One turn moves every row onto another: examples first, then more rows asked
Z_78: [-32 -26  26  23 -20  34  30   4 -34  14 -13   1 -13   4  36  20   3  -1
  19  -8  13  11   0  22 -16  -5  11  -2]
Z_354: [  2   5  10  12 -21  28 -13   0   4 -14 -14 -10 -20  25  21  28 -18  10
  30  16  12   7 -17   5 -13  -8  56 -16]
Z_945: [ -7  20  -3  -8 -14  53   8   2  -5 -14  -1  -9 -24   1  25  30 -15   1
  15  10  20  16   0  -1 -21  -4  30  23]
Z_782: [-12   9  11   2  -1  19 -16   1 -21 -10  -8 -20 -12  10  38  23 -11  16
   7   4   1   4 -11 -11 -28  -5  48 -19]
Z_787: [-11   7  16 -11  10  38 -14  10   7  -4  -1 -22 -18  12  20  20   3   2
  20  12  23  -4 -14  -4 -15  -7  48  -5]
Z_662: [-20  24  12   0 -31  40  -3 -11 -11 -12  -3   4  -9   6  14  13 -26   9
  30  12  -1   2  -1 -14  -6   0  39  10]
Z_978: [-21  18   8   1 -31  43  -2 -14 -16 -11  -3   4 -12  10  20  18 -27   7
  30  12  -5   3   0 -14  -2   2  36   6]
Z_757: [-12  20  -3  -7 -16  55   8   4   2 -12   2  -6 -21   0  28  32 -16   0
  20   8  16  17  -2   0 -14  -6  31  21]
Z_31: [-42 -13  27  22 -17  39   7   9 -25   4 -14  24  -6  22  12  28   8  20
  29  -9  14   9  -7  26  -1 -16   9 -23]
Z_650: [-35   7  35   2 -10  21   1   7 -28 -10 -28  -5 -10   3 -17  16 -15 -15
   7 -24  37 -12 -28  14 -28 -10  20   0]
Z_798: [-22  22  21  -7 -22  23  10   1 -17 -28 -24  11 -18  16 -18  29 -29  -9
  12 -25  38   2 -12  22 -20 -14  18 -10]
Z_586: [-17  13  23   2 -11  23  16  12 -20 -21 -25   8 -18  16 -17  32 -29 -12
   8 -22  47   2 -17  26 -26 -13  24  -8]
Z_481: [-16  15  33  -2  -9  22   8  -3 -38 -24 -38  15  -5   3 -13  22 -24  -4
   9 -13  25  -5 -16  12 -30 -15  13 -18]
Z_728: [-38 -11  38   1 -10  37  31  21 -10   9   0  23 -13   5  34  17  -9   9
  28 -11  27  19   3  17 -10  -7  14  -1]
Z_579: [  5   3  24  12 -14  22  -1   0  13 -10  -1   3 -22  14  24  15  -6   1
  32  25  19  13  -9  19  -8  -9  34 -22]
Z_255: [-41  -2  33   8 -15  22  -6   6 -39  -1 -23   3   7  16  -1  25  -1  16
  15 -20  17  -3 -33  26 -17 -21  19 -26]
Z_879: [-37 -13  27  20 -22  42  16   4 -22   6  -2  23  -5  20  16  24   0  12
  32   0  10  11   1  23   4 -17   2 -16]
Z_968: [-24 -25  22  18 -12  27  33   5 -30   9 -17   1 -17  -1  32  22  11   0
  11 -11  17  11 -14  29 -13  -3  11  -8]
Z_116: [-37  12  -4  14 -22  50 -15   0 -26  -8  -1 -22 -12  14  20  28 -14   2
  13  -5  10   5   2  -9 -20   1  40  14]
Z_204: [-15 -13  22  -3   2  26  31  11 -27   1 -16 -13 -11   7   9  27   0 -12
   4 -17  41   3 -27  39 -19  -7  27 -12]
Z_463: [-22   2  22   6  10  30 -16  19   1   4   2 -20 -21  10  34  22  15   4
  16   5  33   9   1  10 -31 -12  32 -11]
Z_457: [-34 -14  43  -4  -6  28  33  18 -12   7  -9  30 -16   8  27  13  -8  12
  29 -12  30  12  -2  16  -5   0  25 -10]
Z_936: [-38  11  -3   9 -20  51 -11   1 -25  -2  -3 -21 -14  11  28  30 -11   3
  16  -6   7   3   4 -11 -21  -2  39  18]
Z_7: [-21  -5  29  20 -13   9 -17  -4 -26  -1  -7  -9 -15  20  36  10  -9  11
  21   7   7   3   3  -3 -24   0  42 -30]
Z_699: [-34  12  31 -11 -16  26   4   4 -20 -18 -30  -7 -17   1 -11  18 -17 -19
   9 -31  42  -5 -18  15 -29  -8  20   5]
Z_150: [-14  -2  47 -17 -10  27  23   9 -21 -10 -31  28  -6  15   7  18 -24  12
  31  -7  36   7 -18  22 -17 -10  34 -23]
Z_706: [-24  16  25  -5 -18  24   5 -11 -40 -26 -38   1  -9   4 -12  21 -18 -11
   7 -22  23  -7  -8  12 -29 -12  12 -13]

Z_579 -> Z_463
Z_968 -> Z_31
Z_782 -> Z_354
And these:
Z_650 -> Z_481
Z_728 -> Z_78
Z_945 -> Z_116
Z_204 -> Z_255
Z_936 -> Z_978
Z_706 -> Z_798

